rotation steps, each row followed by its count of steps:
The counts run from 0 to 1025.
[-34.1  53.5  17.7 -30.0  -3.1  20.3  -4.8 -23.9 -16.2  17.5   7.3   7.4
   4.5 -22.4   7.4  -4.2   6.0  -5.8  -8.1   4.2 -12.2  10.9  25.7  12.7
 -36.5 -32.7   5.8  -0.7 -14.4 -13.3 -14.4 -28.4  13.2 -19.4  -1.0  23.5] | 954
[-25.8  50.7  10.3  -7.1 -10.6   5.4   0.2 -16.4 -10.3  19.1   5.6   9.7
   7.6  -6.6  15.8 -31.9  17.0  11.4  11.1 -26.8  -5.8  -2.1  39.7  33.9
 -18.6   1.3  26.6  17.3 -14.6   7.0  -9.3  13.6  33.2 -24.5 -16.7   0.2] | 823
[-30.1  39.7   8.2 -32.2 -16.7  35.6  18.0  -4.8   8.6  17.0   5.9  -5.1
 -18.4 -23.4  -1.5   6.8  27.6 -59.9   4.6   8.6  -0.9   0.4  11.7  10.0
   7.2 -14.2  11.2  13.5  -6.6 -19.0 -19.7 -25.2 -12.0  -8.8   9.9  23.3] | 795
[-21.4  37.7   0.9 -22.2 -17.6  21.9  36.8   8.1  17.6  30.8  -3.9  -3.0
  -0.9 -11.3  30.7   0.0  23.7 -45.1  -7.9  11.8  -5.8 -24.0  24.2  11.3
  17.9  -5.0  -3.3  40.5 -22.3  -2.6  18.2   0.8   5.5 -10.5 -12.7  20.8] | 919
[-19.6  52.9  -5.9 -20.7  -2.4  20.9  25.5 -19.5 -19.2  46.3   4.0  -1.3
  27.5  -3.4  16.2 -12.6  25.5 -19.2 -34.7   9.6 -13.6   3.1  20.5   8.6
   3.3 -10.8   9.2  23.3 -15.8 -23.5   1.5 -27.2  12.5   3.3  -1.7  20.2] | 910
[-20.9  48.9  -8.7  -1.0 -34.8  28.5  21.9  -2.9  -5.5  20.7  18.9 -15.5
   2.3   0.2  -3.0   7.9  29.9  -9.2   0.2 -10.3 -15.6   8.6  35.6  33.7
 -19.1  -7.4  11.3  22.8   2.4  -8.5  -2.4 -19.3  34.8 -19.8  -6.2  13.4] | 474
[-29.0  48.5 -25.1 -15.8 -22.1  13.9  19.4  -3.0  16.1  25.5  12.5   7.2
  -5.5  -7.4  15.2  -2.8  35.6 -27.1  28.0  -6.8  -0.2   3.7  12.3  36.7
   5.9   3.6  26.8 -13.9 -10.2 -10.8 -36.0   5.9  17.4 -23.1 -22.2   0.7] | 597
[-23.7  39.3  29.4 -43.1   9.8  19.6  13.3  14.0 -11.2  -5.4   2.0   7.2
   2.0 -32.1   9.2  -2.1  -3.5   0.3  25.0  -5.8 -22.8   6.2   2.9  21.4
 -26.0 -21.0   8.5  10.0  -0.2   7.7 -31.3 -48.1 -11.7 -21.9  13.3   4.3] | 950
[-13.5  25.1  44.4 -27.2  23.0   9.9   2.0  -6.5 -17.1  11.3  -9.8   3.1
  17.0 -25.8  36.3 -21.0 -23.1  -3.1  -3.3  -4.8 -28.4  -0.6   2.4  36.6
   2.8 -16.6   8.5  44.5  -8.1  26.9  -5.3 -27.1  -1.3  -5.9  12.6  -6.8] | 230
[-15.9  27.6  12.0 -11.3  -9.7  14.3  11.3  16.6  16.8  -4.3  -1.5   6.0
  -8.3 -16.0  27.7  -9.3   7.3 -19.9  44.2 -17.5 -14.5   0.8  -6.0  54.6
  10.9   5.7  20.5  10.9   8.9  28.9 -43.2 -10.0   3.8 -25.7  -1.8 -21.2] | 936
[ -3.5  27.3   7.8 -16.1 -16.4  27.5  45.5   2.6  -4.3  28.0 -11.7  10.4
  20.3  -7.3  30.0 -12.1  20.9 -32.4 -19.2 -11.9 -13.2   1.4  -3.2  11.0
  26.5  12.1   4.1  34.7  -7.7  16.9 -21.3 -41.7 -26.8  -7.3  15.7   0.3] | 245
[-26.3  43.8  29.9 -10.8 -12.1  26.4  -0.1 -38.5 -29.6  24.1   3.9  -1.3
  10.6 -10.7  -4.1 -23.1   9.8 -12.7 -23.6 -17.3 -11.2  10.4  41.9  20.6
 -14.5 -10.8  17.3  36.0  -7.6   9.0   4.0 -17.3   9.5 -12.5  14.7  13.7] | 627
[-21.4  28.0  22.4 -22.7  -9.3  37.6   5.3  -4.1   8.1  11.4   9.7 -21.8
 -20.4 -28.9   3.2  18.5   3.7 -58.3  12.2  11.6 -19.3  -2.3   5.2  26.6
   8.6 -31.2   7.9  34.0   3.4  -3.6  -1.6 -26.6   4.4  -9.9  10.5  10.1] | 461
[-14.0  36.9  13.0  -8.0  12.2  -2.1   4.2  35.8 -13.4  12.2  -0.2  14.3
  16.6 -13.3  10.5 -14.8  19.2 -18.0  16.4  -0.2 -13.5  -1.1  14.5  49.1
  28.8   4.1  11.4  57.2  -2.3  19.1   3.8 -16.2  14.8   1.4 -10.4  23.1] | 702
[-18.5  40.8  20.4 -32.8  20.8  11.1  14.3 -11.5 -14.8  26.7 -14.1  18.5
  34.1 -19.0  40.0 -11.7  -6.8   1.1 -17.7   7.3 -19.5   8.7  -6.7  13.8
 -11.1 -23.1   4.3   6.2 -10.6   2.1 -23.3 -44.4  -3.8  -4.8   7.9  10.5] | 566
[-21.9  35.0  29.9 -17.3  -3.5   7.5  -2.8  -1.5  -8.6  14.8  -8.3  16.4
   1.9 -21.2  16.4  -9.2  11.9 -53.6 -19.6   3.5  -7.2   0.8  16.1  12.3
  20.2 -15.4   1.6  48.7 -10.6   9.3   8.1 -16.3 -11.2 -10.7   4.6  41.7] | 301
[-27.8  49.1  -5.8 -37.5  15.2   9.1  21.6  -9.8   1.3  40.9   6.5  -7.7
  11.6 -14.7  22.1 -27.4  12.3 -10.9  19.0   6.4  -5.2 -19.3  20.8  28.9
   4.3   2.6  29.9   8.4 -29.0 -19.5  -5.4   8.3  21.9   1.2 -23.6  -5.3] | 714
[ -8.2  40.5 -10.4   6.4 -28.2  29.3  29.3  -2.6  -2.8  22.9  12.2  -3.8
  17.7   0.3  16.8  17.6  21.6  -4.4  -5.4  -9.2 -29.2  20.9  12.8  38.9
 -15.3  -7.0   5.1  16.2  16.7   8.8 -20.1 -40.5  32.4 -27.0   6.3  -8.6] | 472
[-31.3  42.7  20.4 -39.1   7.0  13.0   0.0  20.0  17.5  -9.5   4.7   4.2
 -19.1 -35.5  13.5  -1.2   0.3 -17.0  49.0   2.4 -12.2 -10.7  12.8  33.6
 -19.3 -23.7   9.9  10.9  -8.5   3.6 -18.0  -6.9   4.1 -22.0 -11.5   9.3] | 607
[-33.9  42.5   8.9 -35.7  -4.2  16.4   8.2 -25.6   6.2  31.0  -3.8   6.3
  -0.5 -19.6  19.2 -36.8  15.1 -36.4  12.4  -4.7  10.8 -12.0  12.4  12.1
  15.0   1.5  27.5  -1.4 -28.5 -14.3 -27.3  11.0  -9.4 -11.2 -10.8  -1.1] | 445
[ -7.2  25.3  30.9 -15.5  -9.6  32.1  15.6  -9.6   0.2   3.8  -0.9  -8.0
   5.1 -25.3  29.6  11.6 -12.3 -14.2   7.4  -6.5 -37.1  12.5  -1.7  32.9
 -22.9 -22.2   3.2  19.4  15.3  27.0 -21.3 -41.1   8.7 -29.4  22.0 -22.0] | 1009
[-21.1  25.7  22.2 -45.5  15.1  13.6  17.5   0.3  11.7   7.7  -9.9  13.3
   0.1 -34.4  34.1 -19.2   3.6 -36.0  16.9   1.2  -2.1 -10.8 -14.8  13.9
  21.8  -3.6  17.2  16.8 -19.8   9.0 -36.6 -20.9 -36.1  -6.7   4.8  -1.5] | 448
[-19.0  42.1  17.9 -21.4  -9.1  13.0  12.1 -27.3 -16.2  23.1 -15.8  33.8
  20.9  -8.7  27.6 -24.9   5.0   3.5 -25.0 -20.1 -13.1  16.0  11.0   7.3
 -22.6 -11.1   6.5   3.1 -13.2  12.4 -31.8 -33.4 -11.9 -29.8   7.2   1.6] | 290
[-24.4  25.5  38.8 -31.3   3.8  23.8   5.2 -19.7  -5.6  25.5  -7.4 -14.4
  -4.0 -17.0  15.2 -37.7   1.8 -36.4   7.6 -12.8  -4.2 -18.0  11.1  27.5
  24.5   2.0  30.8  37.4 -18.0  14.8 -12.7   3.7 -13.3   3.1   6.3 -11.7] | 781
[-34.1  54.6  -3.2 -12.3 -19.0  -3.9  -2.6 -11.5   5.2  23.8  -1.5  37.7
   5.5  -1.9  32.2 -22.4  17.1   1.1   1.5 -21.3   2.6  -0.3  30.5  20.8
 -15.7  -6.8   7.0   3.0 -23.6   3.4 -11.7  16.4  23.1 -37.6 -33.9  15.7] | 488
[-17.0  38.2  29.4 -42.1  -8.9  38.5  27.6   4.0  -2.0   1.1   5.2 -12.7
 -12.7 -22.0  11.0 -11.8  -1.1  -1.8  21.6 -14.8 -15.0 -14.6  17.4  13.9
 -29.4  -4.8   7.1  21.2  -4.0  18.2 -18.7 -31.1 -13.0 -21.3  23.8 -19.4] | 673
[-30.2  46.8   0.5  -7.7 -13.8  17.9  -5.6 -16.5   9.6  14.4   9.7  -5.3
  -8.3 -14.3   5.4 -10.8  22.7 -19.8  37.2 -16.3  -7.8  12.3  10.5  43.9
  -1.7  -4.9  38.2 -13.6  -1.1  -1.3 -39.7   8.1  23.3 -19.4 -14.7 -16.5] | 939
[ -9.8  25.8  14.1 -10.9   9.5   8.8  18.9  24.9  -6.3  19.6  -6.8   5.3
  22.3 -12.7  31.4  -0.4   2.7 -19.6  -6.6   5.6 -22.8 -11.6  14.7  34.5
  20.1  -8.9  -3.8  61.3  -6.3  19.0  21.5 -26.1  14.1  -1.7  -2.4  27.1] | 33
[-12.4  37.0   9.1 -27.3 -22.9  29.9  41.9  21.1   5.6  -0.1   1.2  -1.8
  -9.0 -17.4  18.8   9.6  12.8 -15.5   7.6  -3.8 -23.6  -6.4  19.6   7.3
 -26.6 -10.9 -17.5  28.3  -4.1   9.7 -10.3 -49.4 -11.0 -25.9  16.0   9.6] | 135
[-20.8  28.2  15.2 -19.4   0.5  24.0   9.7 -21.9  14.7  23.5   6.0  -8.3
   5.3 -29.0  43.5   9.7 -13.0 -19.7   9.0   9.3 -28.2   9.5  -9.1  34.9
 -14.5 -27.8  13.9 -11.8   3.1   0.6 -33.9 -24.2  20.0 -21.6   2.0 -22.1] | 1003
[-30.8  34.7  29.3 -28.1   9.7  19.0  -6.8 -14.7  -3.5  26.5   0.6   0.0
  -2.7 -29.8   9.9  -7.4   4.1 -60.3  -3.5  10.8  -6.6   0.8   4.5  14.5
  24.2 -28.4  15.1  31.3 -12.8 -10.9  -1.6 -18.9  -3.8   4.9   3.9  24.3] | 846
